In the data rows, 128 means zero.
Each row below has a hidden score, from 0 to 40, with 20 about the middle. What is it? The score is a weighted sum of the row's numbers plus the product of two more (or one squared), each taken from its middle value.
[127 129 164 150 146 141 110 149 154 104 114 114 113 131 149  96] -> 21
[105 164 187 176 151 165 127 143 156 110 123 133 138 148 168  72] -> 23
[147 125 144 144 146 132  99 157 144 101 102 107 102 138 143 105] -> 14
[135 149 120 100 145 115 100 155 148 104 111 151 174 103 100 144] -> 20
[153 109 150 164 145 129 121 148 139 112 121 103  97 149 122 113] -> 28
[123 138 185 166 163 170 105 157 158 102 112 113 128 150 180  60] -> 19
[120 125 167 149 136 144  91 149 151 115 114  98 126 119 172  91] -> 16
[139 124 131 143 140 125 109 145 144 112 118 138 169 128 108 143] -> 18
[149 129 122 136 142  94  99 157 162 100 102 156 163 120 121 145] -> 19
[122 153 155 139 148 142 105 154 158 105 109 133 137 131 142 112] -> 18
[139 127 122 135 125 113  92 148 151 115 105 128 158 152 163 113] -> 26
[ 44 181 226 198 133 225 101 131 177 103 124 137  94 113 250  21] -> 26
[133 139 137 151 132 129 115 132 141 122 124 140 162 131 110 156] -> 19
[150 113  83 104 119  94 161 109 100 158 147 130 139 125 134 137] -> 22
[ 67 158 207 190 127 212 169 118 136 119 127 106  45 173 232  25] -> 24
[153 106 124 158 151 114 108 154 144 114 113 110 139 156 138 111] -> 17
[194  87  63  90 122  56 102 149 129 123 109 111 144 123  70 200] -> 13
[ 72 174 212 196 138 213 123 128 153 114 131 132 123 165 224  30] -> 21
[ 71 136 182 207 105 193 235  19  18 234 247 122 153 148 105 132] -> 27
[ 99 162 159 109 121 147 103 148 153  97  89  95 111  88 125 128] -> 21
[109 149 169 164 129 158 115 130 154 116 125 153 153 136 158 101] -> 22
[152 147 123 100 142 109  77 158 157  99 103 141 154  87  97 157] -> 13
[ 32 196 255 244 130 255 146  84 165 143 157 142 110 167 255   0] -> 30
[ 99 130 164 176 134 151 101 138 148 119 132 143 163 117 152  85] -> 19
[ 70 171 220 189 136 206  90 147 164 103 110 120 132 123 219  48] -> 29
[169  76  91 101 126  79  98 175 140 100  84  88  91 136 122 137] -> 15
[ 97 122 143 119  98 145 177  66  85 176 163 115  64 107 172  92] -> 24
[100 115 138 161 118 175 221  38  26 222 231 150 146 173  85 145] -> 25
[135 109 139 130 143 123 115 157 144 110 108  86  99 134 132 116] -> 22
[126 132 117 135 140 104  81 157 167 101 111 188 185 125 170 115] -> 25
[136 112  82  86 110 111 161  89  98 169 157 140 140 110 141 137] -> 23
[136 116 106 100 107 111 125 141 134 112 102  95  79 121  74 189] -> 20
[130 133 127 133 124 123 109 146 146 105 110 119 130 115 134 121] -> 19
[143 103 160 177 169 116 109 165 142 108 116 120 124 149 154  78] -> 27
[137 139 150 146 153 146 133 137 143 119 124 110 114 174 148  93] -> 28
[142 129 129 167 153 132 111 151 161 106 124 153 149 169 162 100] -> 18
[140 144 114  94 112 109 108 136 148 116 105 113 139 100  98 174] -> 22
[153 129 120 127 150 113 103 172 151  83  90 118 110 131 109 128] -> 27
[ 98 120 201 207 148 194 164 122 139 128 140  82  43 177 225   1] -> 33
[126 143 175 160 151 157 117 142 140 116 120 109 129 135 153 100] -> 15
[129 141 136 140 158 123  86 154 146 103 117 165 183 124 133 127] -> 12
[ 72 184 209 209 158 208 134 118 139 123 151 143 143 138 182  56] -> 19
[150 113 111  96 138 111 108 161 144  96  88  97  99 129 116 132] -> 20
[138 122 117 123 134 107  95 158 158 101 106 151 120 123 138 120] -> 17
[118 159 117 115 129 126  81 144 151 105 107 169 187 102 116 159] -> 20
[166  85  49  54 116  68 154 108 108 151 139 130 111 105 129 143] -> 19
[169 140  90  49 149  68  71 176 165  86  78 129 157  70  71 180] -> 20
[137  93 107 109 125 101 103 164 150  98  92 108  80 131 154 118] -> 17
[ 93 148 194 182 132 180 131 125 150 124 134 112 111 151 168  86] -> 21
[113 176 140  84 115 127 119 143 155 102  94 111 112  72  86 175] -> 23
[128 114 111 104 114 114 148 113 103 145 133 108 103 117 136 124] -> 19
[152 144 114 121 128 107  87 150 146 105 109 145 174 100 104 164] -> 16
[125 138 149 158 149 147 117 147 154 111 121 157 168 175 176  82] -> 19
[140 113  94  91 111 105 155  99 103 152 143 134 110 111 143 118] -> 19
[175  80  88  80 131  88 110 174 141  97  89 106  52 154 114 137] -> 31
[133 138 157 115 140 150 140 140 141 106 102 106  46 160 143 107] -> 29
[154 134  93 144 141  92 109 158 156  98 107 165 186 146  57 183] -> 27
[127 125 170 200 178 170  87 153 157 118 145 182 175 190 213  35] -> 15
[139 117 150 147 148 128 127 134 135 129 133 117 124 135 161  91] -> 18
[151 127 143 128 158 126 114 155 130 119 122 116 129 124  95 133] -> 37
[ 87 136 148 180 123 182 203  35  30 222 244 157 168 141 116 125] -> 16
[192  67  42  67 119  30 154 132 113 136 115 134 120 128  75 177] -> 27
[110 155 156 134 134 142  96 153 143  95 104 122 129 108 101 129] -> 19
[145 144 144 135 144 124 103 158 163 100 105 134 139 124 116 143] -> 19
[119 140 146 163 152 135  97 150 159 103 119 152 171 138 153 104] -> 17
[133 127 161 140 152 138 110 159 163 103 103 120 110 122 148 114] -> 19
[151 104  77  88 102  77 162  82  89 178 163 156 146 112 108 167] -> 25
[133 138 141 142 136 148 101 145 143 105 109 110 114 136 133 117] -> 13
[106 133 142 159 113 161 222  48  42 216 222 145 176 137  94 163] -> 26
[179 100  78  87 128  73 110 167 153  96  90 105 109 122  85 174] -> 22
[147 115 108  83 126  95  81 158 154 105  94 113 130  78 121 146] -> 14
[150 113  98 104 130 106 111 174 152  84  79  95  91 121 105 137] -> 24
[ 73 182 220 171 143 218 121 115 141 129 145 112 127 144 163  73] -> 18
[138 123 123 154 144 123 107 163 144  99 103 123 137 163 133 106] -> 18
[147  91 110  81 128  98 111 166 154  95  80  90  67 136 137 129] -> 20
[129 143 105  94 113 114 101 142 146 112 102 128 158 104  96 177] -> 24
[150 120  89  85 126  88  82 165 165  95  89 122 113 102 139 147] -> 15
[136 103  74  47  79  85 166 103 102 140 113  94  48  90  97 174] -> 27
[119  85 123 141 116 143 196  58  41 212 205 103 118 148 107 140] -> 17
[120 142 139 123 122 127  99 154 147  94  89 116  99 113 117 137] -> 16
[146  74  82  84 108  83 158 107 100 157 147 128 134 124 135 135] -> 26
[111 156 175 171 142 167 126 143 154 103 121 123 108 153 145  96] -> 24
[127 115 128 178 149 120 135 147 138 113 119 140 143 186 155 101] -> 21
[145 129  77  84  99  73 159  97 108 149 131 142 132 117  80 191] -> 29
[155 131 104  97 147 107  87 161 152  97  94 111 136 115 101 151] -> 17
[148  99  87  97 111  92 144 113 101 143 133 126 106 112 117 153] -> 18
